Which row each row swaps with, under one turn or mirror:
Nabi: [ 0.18  2.94  1.11  2.66  0.34  3.00 -0.45 -0.32 -1.04 -1.99 -0.39 -0.23
  0.85  0.81  1.25 -1.02 -0.48 -1.41]
bika: [ 0.55 -1.10  1.50  2.28 -0.85  1.37 -0.23 -0.39 -0.76 -0.70 -0.60 -3.76
 -0.28 -0.16 -0.59  0.69 -0.84 -1.32]
dokem: [ 0.72  2.28 -0.68 -1.46  0.24 -0.45  0.20 -1.17  1.93 -0.91  0.15  1.44
  1.16  3.42 -0.67  0.12 -1.49 -2.82]
puvi: [ 1.50 -1.75  0.47  0.20 -0.87 -1.23 -0.20  0.29  0.80 -0.42  0.19 -2.41
 -1.01  0.21  0.82  1.15 -2.45 -2.22]
sos: [-0.16 -0.79 -0.17  0.53 -0.76  0.23  0.24  0.79 -0.79  0.68  1.29 -2.75
 -1.45  0.06 -1.22  1.72 -1.43 -2.01]
lono: [ 0.53  2.89  0.26  2.47 -0.38  3.04  0.17 -0.79 -0.54 -1.55 -0.70  1.64
  0.89  0.91  1.01 -0.86 -0.01 -1.56]
Moban: [ 2.73  1.44  0.83  2.19  0.47  3.29 -0.87  1.60 -1.23 -2.47  0.38  0.11
 -0.45  1.39 -0.23  0.61 -1.06 -1.73]
zugod: [ 0.58 -0.30  0.75  0.98 -1.19  0.47  0.49  1.09 -0.96  0.11 -0.88 -3.44
 -0.58  0.25  0.10  0.64 -1.83 -2.86]
Sizun: [ 0.88 -1.48 -1.93 -0.20 -0.38 -0.66  0.43 -3.80 -0.32 -0.61  1.46  0.21
  1.95 -0.12 -1.27 -0.06 -0.32 -2.01]
Fis: [ 0.10 -0.61  0.64  1.05 -0.43  0.99  0.64  1.27 -1.45 -0.44 -0.09 -2.56
 -0.84 -1.28 -0.49  1.70 -0.99 -2.46]
lovo: [ 1.39  2.90 -0.24 -0.06  0.79  0.87 -0.07 -1.11  2.67 -1.60  0.93  2.33
  1.53  1.64 -1.50 -1.04 -0.85 -1.53]
bomez: [ 1.19 -0.65  1.39  1.68 -0.76  0.64  0.39 -0.25 -1.25 -0.20 -0.70 -3.91
 -0.58 -0.05 -0.65  0.79 -0.28 -1.40]
pefof: [ 2.41  2.95 -0.93  0.18  1.32  1.33 -0.15 -1.37  2.67 -0.90  1.49  1.23
  1.70  2.47 -0.46 -0.61 -1.28 -2.18]
sel: [ 2.14 -1.38 -0.21 -1.49 -0.15 -1.88 -1.06 -2.21 -0.30 -1.54  1.10 -0.40
  1.54 -0.95  0.02  0.35 -1.54 -0.77]
medil: [ 0.59  1.69  1.94  2.44  0.11  2.81  0.00  0.12 -1.58 -1.92  1.75 -1.98
  0.44 -0.80 -0.77  0.00  0.11 -0.48]
puno: [-0.21  3.12 -1.08 -0.32  1.19  1.98  0.02 -0.09  1.81 -0.70  2.06  1.13
  1.50  1.91  0.56 -0.37 -0.81 -3.29]
zuf: [ 1.81 -0.13 -1.58 -2.18  0.30 -0.91  0.75 -3.14  0.44 -0.09  1.44 -0.11
  1.47  1.19 -1.69 -0.20 -0.60 -1.94]
kar: [ 0.24  2.94  1.47  2.41 -0.34  2.46  0.48  1.87 -0.57 -1.31  0.27 -0.14
 -0.53 -0.25 -0.93  0.15 -0.99 -1.20]
nibo: [ 1.27 -1.56  0.74 -0.38 -0.75 -1.44 -0.94  0.35 -0.14 -0.72  0.54 -2.40
  0.16 -1.00  0.48  1.65 -1.74 -1.60]
bolep: [ 1.70  2.10  0.65 -0.39  0.77  1.57 -0.26  0.52  1.31 -1.24  2.25  2.46
  1.30  1.77 -0.74 -1.40  0.01 -3.23]
vef: [ 0.06  2.67 -0.69  1.17  0.36  2.89  0.35  0.38  2.29 -0.37  1.80  1.19
  1.01  1.15  0.46  0.03  0.18 -3.24]
nenas: [ 3.17  1.61 -1.02 -0.17  1.41  2.20 -0.86  0.06  1.06 -2.12  1.82  2.12
  0.87  2.51 -0.79  0.24 -1.09 -2.57]
Dorok: [ 2.16 -0.31 -1.25 -1.40  0.59 -0.03 -0.08 -3.65  0.54 -1.07  1.84 -0.32
  2.54  0.17 -1.07 -1.71 -0.67 -1.54]
Sadus: [ 1.43  2.08  2.47  1.95 -0.16  2.41 -0.33  1.58 -1.06 -1.74  0.05  1.01
  0.06  1.02  0.11 -1.25 -0.11 -2.35]
ragog: [ 1.40  3.08  0.74  2.69 -0.09  3.04  0.56  1.05 -1.65 -0.87  0.33 -0.82
 -0.30  0.25 -0.02  0.20 -1.69 -1.34]
Tosov: [ 1.01 -0.38 -1.96 -2.23  0.01 -0.36  0.45 -3.10  0.51 -0.31  1.58  0.63
  1.55  1.13 -1.62  0.01 -1.52 -2.15]
bur: [ 2.03 -0.61 -0.91 -1.17  0.91 -0.69 -0.40 -3.63  1.51 -1.64  0.16  0.72
  2.17  0.63 -1.09 -0.64 -0.29 -1.73]
tovi: [ 0.00 -1.83  0.21  2.16 -1.36 -0.19  0.32 -0.60 -0.19  0.02 -0.63 -2.77
 -0.08  0.15 -0.39  1.41 -0.61 -2.74]
biv: [ 1.90 -0.89 -0.59 -0.18  0.07 -0.84 -0.97 -4.15  0.36 -1.26  0.27 -0.23
  1.12  1.25 -1.44 -1.00 -0.55 -0.18]
las: [ 2.48 -1.58 -0.52 -0.72 -0.03 -0.67 -0.30 -2.91 -0.77 -1.64  2.04 -0.28
  0.88 -1.22  0.03 -0.60 -1.67 -0.43]

medil swaps with dokem
Nabi swaps with puno
nibo swaps with sel
ragog swaps with pefof
las swaps with puvi
Moban swaps with nenas
vef swaps with lono

Which row each row swaps with, under one turn or mirror:
Pomon: [-0.06  1.58  1.49 -1.26  1.16 -2.03  1.05 -1.13  1.92  1.86 -1.23  0.54
 -0.67  0.20 -1.98  0.22 -1.25  0.15 -0.83  1.21  0.18 -1.16 -1.29  0.53
  2.00  0.27 -0.34  1.63 -2.14 -0.68  0.66 -0.58  0.38  2.67 -0.94]
Dum: [-1.31 -0.20  0.05 -1.59  1.59 -1.07  0.50 -1.60 -0.47 -0.73 -1.23 -1.92
 -0.89  0.69  0.22 -1.57 -0.55 -1.10 -1.14 -0.15  1.05  0.52 -1.50 -2.63
 -0.13 -1.33 -1.08  1.31  1.16  1.45  1.19 -1.43 -0.82 -1.61 -1.46]
moga: [ 0.33 -0.29 -0.58  2.83 -1.36  0.93 -1.55  1.42 -1.28 -2.03  0.52  0.51
 -1.15  0.46  0.05  0.37  0.30 -0.18  1.12  0.14 -0.47  1.63  1.65  1.55
 -0.39 -0.64 -0.52 -1.72  0.03  0.77 -2.10 -0.79 -0.22 -0.73  3.07]
vupa: [ 0.11 -0.13 -1.02  1.59 -1.26  1.37 -2.64  1.89  0.08 -1.23  0.49  1.37
 -0.70  1.56 -0.26 -0.57 -0.21 -0.90  1.42  0.29 -0.38  2.02  0.62  1.22
  0.32 -0.75 -0.70 -1.67 -0.25  0.89 -1.52 -1.17  0.71 -1.06  3.32]
toba: [-0.30  1.01  1.97 -0.16  0.82 -3.10  1.72 -1.46  1.59  1.30 -0.45 -0.38
 -1.10 -0.89 -1.63  0.63 -1.07  0.99 -1.31  0.69  0.19 -0.99 -0.27  0.24
  2.15 -0.04  0.00  1.00 -2.27 -0.96 -0.16  0.31 -0.90  2.43 -0.94]
Lud: [-0.07  0.48  3.01  0.81  0.27 -1.59  0.25 -1.87  1.88  1.95 -1.12  1.16
 -1.26 -0.30 -1.77  0.86 -0.51  0.00 -0.75  1.47 -0.10 -0.01  0.58  0.73
  1.87  0.04 -0.42  0.49 -1.93 -1.01 -1.05 -0.16  0.66  2.47  0.42]
goni: [ 0.03  0.69 -0.52 -1.38  0.66 -1.73  0.23 -0.10 -0.17  0.56 -1.48 -2.74
  2.50  0.25 -0.50  0.59  0.17 -0.21 -1.35 -1.71 -0.91 -1.77 -1.64 -0.09
  0.46  0.16  1.49  0.94 -1.94 -0.07  1.40  1.74 -1.28  0.62 -0.54]
sufa: [ 0.06  0.67  2.67  0.54 -0.44 -1.43 -0.72 -0.58  2.26  1.97 -0.82  1.07
  0.05  0.10 -1.96  0.33 -0.65  0.46 -0.35  0.77  0.61  0.15  0.42  1.25
  1.61  0.18  0.49 -0.03 -2.20 -1.01 -0.46 -0.77  0.60  3.49 -0.07]
rudiv: [ 0.65  1.81 -0.85 -0.75  0.61 -0.62 -0.63 -0.10  0.41  2.19 -0.80 -1.83
  1.33 -0.65 -0.70  0.52  0.36 -1.33 -1.39 -1.20 -0.93 -1.41 -2.09 -1.04
  1.17 -0.33  1.24  0.50 -3.23  0.60  1.49  0.81 -0.70  0.78 -0.05]
limi: [ 0.28  0.53 -1.66 -0.63  1.36 -0.72  0.61  0.94 -1.31 -1.60  1.26 -0.42
 -2.56  2.30  1.22  0.06  1.33  1.03  1.21 -0.34 -2.77 -0.02 -2.74 -1.25
 -0.35  0.30 -0.79  0.06  1.07  1.25 -0.20  1.50 -1.45 -1.37 -0.13]
koz: [ 0.07  1.12 -0.91 -0.91  0.41 -1.15 -0.13  0.61  0.36  1.38 -0.81 -2.47
  2.38 -0.17 -0.91  0.76  0.12 -0.50 -1.81 -1.79 -1.04 -1.39 -1.75 -1.09
  0.71 -0.46  0.84  1.07 -2.22  0.31  1.95  1.39 -0.85  0.59 -0.52]
vuki: [ 0.30  0.01  0.00  2.95 -1.27  1.28 -1.42  1.05  0.27 -0.78  0.95  1.39
 -0.68  1.34 -0.47 -0.21 -0.74 -0.58  1.62  1.21  0.16  1.26  1.63  1.65
  0.41 -0.02 -0.19 -1.24 -0.38  0.44 -1.62 -0.65  0.87 -0.45  3.43]
sipi: [-0.45 -0.04 -2.02 -0.09  1.52 -1.33 -0.34  0.90 -2.61 -1.68  0.96  0.04
 -1.99  2.38  0.60 -0.42  1.35  0.87  1.12 -0.60 -2.61 -0.01 -2.55 -0.24
  0.01 -0.12 -0.45  0.14  1.12  0.31 -0.21  1.47 -1.53 -2.38  0.98]
zar: [-0.99  0.50 -0.75 -1.08  2.52 -1.82  1.07 -1.44  0.03  0.81 -1.29 -1.56
 -0.92  0.51  0.07 -1.17 -0.88  0.03 -0.98 -0.97  1.30  0.21 -1.49 -2.66
  0.27 -1.10 -1.01  1.30  1.66  1.04  0.51 -1.37 -0.40 -1.75 -1.52]
lefam: [-0.27  0.49 -1.97 -0.65  1.51 -1.20  0.65  1.49 -1.84 -1.93  0.96 -0.28
 -2.35  2.01  1.03  0.23  1.64  1.31  1.25  0.45 -2.19  0.31 -2.67 -0.92
  0.15 -0.05 -0.47  0.15  0.34  1.24 -0.58  2.14 -1.01 -1.81  0.07]
nad: [-1.22  0.12  0.47 -1.38  1.89 -0.62  1.15 -1.47 -0.41 -0.36 -1.11 -2.14
 -0.69  1.10  0.69 -1.17 -0.20 -0.60 -0.61 -0.57  0.85  0.10 -1.93 -2.39
 -0.13 -1.36 -1.48  0.42  1.60  1.25  0.41 -1.48 -1.07 -1.69 -1.67]
dur: [ 0.05  0.55  1.84 -0.89  1.46 -2.72  1.39 -1.18  1.95  1.51 -0.84  0.62
 -0.98 -0.92 -2.02  0.06 -0.78  0.80 -1.57  0.69  0.69 -0.41 -0.59  0.94
  1.97  0.02 -0.39  1.40 -2.40 -0.81  0.03 -0.64 -0.24  2.50 -0.87]
gim: [ 1.35 -2.24 -1.69  0.14  0.64 -0.71 -1.47  3.17  0.64 -1.84  0.85 -0.48
  0.29  0.31 -0.39 -1.15 -0.38  0.40  0.59 -1.38  1.17  0.28  0.04  1.14
 -0.77  1.40 -1.86 -0.09  1.45  2.41 -1.03  0.37  0.63 -2.11  0.03]
pire: [ 0.63 -0.32  0.87  3.02 -1.79  0.63 -2.23  0.90  0.85 -0.10  1.12  1.64
 -0.61  0.29 -1.09  0.25  0.42  0.40  1.06  0.35  0.00  1.14  1.58  2.26
  0.54 -0.30  0.19 -1.61 -1.11  0.05 -1.72 -0.50  0.63  1.43  2.04]
Fefo: [-0.95 -0.37  1.20 -1.31  2.20 -1.18  0.60 -1.27 -0.07  0.10 -1.13 -1.68
 -0.71  0.42 -0.08 -1.66 -0.91 -0.63 -1.44 -0.32  1.69 -0.56 -0.93 -1.57
  0.07 -1.30 -0.90  1.01  1.56  1.54  0.93 -2.28 -0.86 -1.97 -1.37]
sabod: [ 0.38 -2.91  0.06  0.19  0.37 -1.18 -0.18  2.74  0.40 -2.90  0.95 -0.47
  0.05  1.13 -0.28 -0.81 -0.88  0.93  0.72 -0.67  1.03  1.69  0.92  2.21
 -0.03  1.26 -1.61 -0.04  1.80  0.79 -1.67  0.53  0.17 -1.19  0.52]
Vel: [ 0.26  1.54 -2.18 -0.42  1.01 -0.76  0.14  1.99 -1.52 -1.46  1.05  0.19
 -1.83  2.09  0.99  0.40  1.34  1.82  1.58 -0.48 -3.09  0.28 -2.22 -0.31
 -0.13 -0.57 -0.03  0.46  0.61  0.70 -0.54  2.07 -1.47 -1.24  0.68]
Gav: [ 0.02  0.22 -1.06  2.37 -1.48  1.37 -1.67  1.46 -1.09 -1.28  0.87  1.35
 -0.43  1.30 -0.26 -0.21  0.08 -0.51  1.33  0.03 -0.39  2.05  1.25  1.45
  0.25 -0.35  0.24 -1.27 -0.36  0.75 -1.53 -0.39  0.21 -0.49  3.61]
sim: [ 0.27  0.43  0.66  2.62 -1.73  0.98 -1.92  0.23  0.37 -0.12  0.00  2.25
 -1.16  0.55 -0.89  0.35  0.20 -0.69  1.58  0.80 -0.80  1.91  1.28  1.53
  0.81 -0.68 -1.08 -0.96 -0.54 -0.22 -2.23 -0.04  1.05  0.78  2.75]
mafu: [ 0.64 -2.58 -0.62 -0.34  0.33 -1.53 -0.76  3.67  0.37 -2.11  1.16 -0.61
  0.34  0.68 -0.24 -0.59 -0.13  0.34  0.35 -1.27  0.91  0.60  0.56  1.62
 -0.35  1.49 -1.68 -0.35  1.78  1.64 -0.96  0.44  0.41 -1.91  0.41]
kolod: [ 0.44  1.08  1.99 -0.07  0.73 -2.35  0.47 -1.02  1.87  1.32 -1.52  0.82
 -0.83 -1.32 -1.63  0.37 -0.80  0.21 -0.79  1.03 -0.28 -0.29 -0.22  0.91
  1.66 -0.38 -0.29  0.70 -2.69 -1.79 -0.52 -0.67 -0.54  3.13 -0.25]

Lud swaps with sim
sabod swaps with rudiv
kolod swaps with vuki
goni swaps with gim
dur swaps with Gav

Which row each row swaps with, under one turn or mirror:
vafu: [ 0.73 -1.61 -1.62  3.59 -2.34 -0.23 -0.63  1.14  2.48  2.62  0.53  0.68
  3.16 -1.17 -2.03  1.79 -0.83  0.22 -1.42]
Tude: [ 1.61 -0.16 -1.73  1.17  0.84 -1.38 -0.69  0.09  1.48  2.17  2.64 -0.79
  3.11 -2.31 -1.82  2.24 -1.70 -2.04  0.36]
bini: [ 1.99  0.69 -1.39  1.96 -1.25  0.86 -0.82  1.00 -0.56 -0.29  0.10 -0.56
  0.23 -0.20  0.81 -0.55 -0.16 -0.58  0.21]
bopo: [-1.57 -2.45  0.36  0.95 -1.83 -0.54 -2.62  1.79  2.26  1.62 -0.21 -1.94
  2.63 -1.68 -3.51 -0.42 -1.53 -2.13 -0.34]
Tel: [-1.57 -0.29 -0.96 -1.10 -2.39  0.01 -1.85 -0.89  0.60 -1.05  0.15 -1.76
  3.86  0.85  1.19  1.44 -2.49 -0.19  0.03]
sev: [ 0.01 -1.52 -2.53  2.28 -1.81  0.88 -0.73 -1.08  1.54  2.04  1.92 -0.03
  2.08 -1.79 -3.41  3.12 -0.67 -1.52  0.91]
dorag: [ 0.44  0.86 -0.75  2.03 -1.37  0.94 -1.45  0.89  0.23 -0.21  1.79 -1.88
 -1.26 -1.15  0.20  0.83 -0.78  0.41  2.05]
tuda: [-1.50  0.67 -0.30 -1.46 -2.35 -1.78 -2.68  0.53  2.14 -1.10  1.13 -0.94
  2.10  1.17 -0.06  2.17 -2.67  1.21  0.50]
ful: [-1.13 -2.93  0.68  0.42 -0.35 -0.26 -1.79  0.64  0.89  0.07 -1.46 -1.18
  2.06  0.37 -1.72 -0.99 -0.19 -2.45  0.94]
mazi: [-0.03  1.89 -1.71  1.62 -0.23 -0.61 -1.68  0.36  0.73  0.93  1.03 -0.76
 -0.82  0.60  0.86 -0.56 -1.12  1.27  0.57]
Vimi: [-2.90 -2.34  0.00  1.02  0.02 -0.37 -1.41 -0.22  2.00  1.47 -0.93 -0.57
  3.09 -2.43 -2.28  2.25 -0.60 -1.40  0.90]
Beve: [ 1.69 -0.25 -1.64  1.23 -1.46 -0.10 -2.40  0.19  2.48  1.28  4.11 -0.55
  3.25 -0.75 -2.33  2.41 -0.89  1.34  0.92]
Fepif: [-0.50  1.55 -2.43 -0.02 -2.79 -1.21 -2.45 -0.45  1.57 -0.34  2.08 -0.48
  0.41  1.75 -1.16  2.00 -2.80  0.63  1.50]
gelo: [-1.65 -2.42 -0.25 -0.73 -1.71  0.15 -3.46  1.70  2.76 -0.46 -0.72 -0.64
  4.59  0.02 -2.16  1.32 -1.17 -0.78  1.03]
Sasok: [ 1.31 -1.83 -1.59  1.50 -1.85  0.16 -1.92  1.56  2.22  3.10  2.85 -1.40
  3.20 -2.00 -2.70  1.33 -1.73 -1.02 -0.82]
tif: [-1.99 -2.83  0.12  2.01 -2.36 -1.63 -1.13  1.65  3.20  1.90 -0.82  0.09
  1.44  0.00 -2.74  1.71 -1.58 -0.71 -0.41]
Segun: [ 2.43 -1.84 -1.95  1.93 -1.03  1.83 -2.04  2.43  1.59  1.32  2.10 -0.27
  1.35 -0.96 -1.93  1.55  0.09 -0.87  1.57]
feko: [-1.55 -0.16 -0.32  0.86 -0.90 -1.93 -1.82 -0.31  1.72 -0.21 -0.27 -1.25
  2.56 -1.33 -4.18  0.34 -1.75 -3.31  1.08]
fisu: [ 0.58 -0.13 -2.73 -0.59 -1.97 -0.55 -1.01  0.23  1.19  1.13  2.32 -0.11
  0.87  2.18  0.72  2.71 -2.91 -0.22  0.85]
vuzez: [-1.55  1.26 -2.01 -0.39 -1.67 -1.13 -2.05 -0.99  1.07  0.00  0.12 -0.65
  1.94  2.33  0.68 -0.12 -2.37  0.65 -0.48]
revag: [-0.05  0.75 -1.02  1.15  0.61 -0.40 -1.39  0.58 -0.27  0.24 -1.52 -0.58
  1.80 -0.40  1.98 -0.67 -0.89 -0.14  0.43]
zat: [-1.43  1.83 -0.30  1.97 -0.99  0.00 -2.31  0.96  0.75 -0.91 -1.91 -0.47
  1.75 -0.89 -0.09 -0.99 -0.60  0.70  1.22]

gelo swaps with Segun
tif swaps with vafu
Fepif swaps with revag
mazi swaps with vuzez
ful swaps with Beve
Vimi swaps with sev

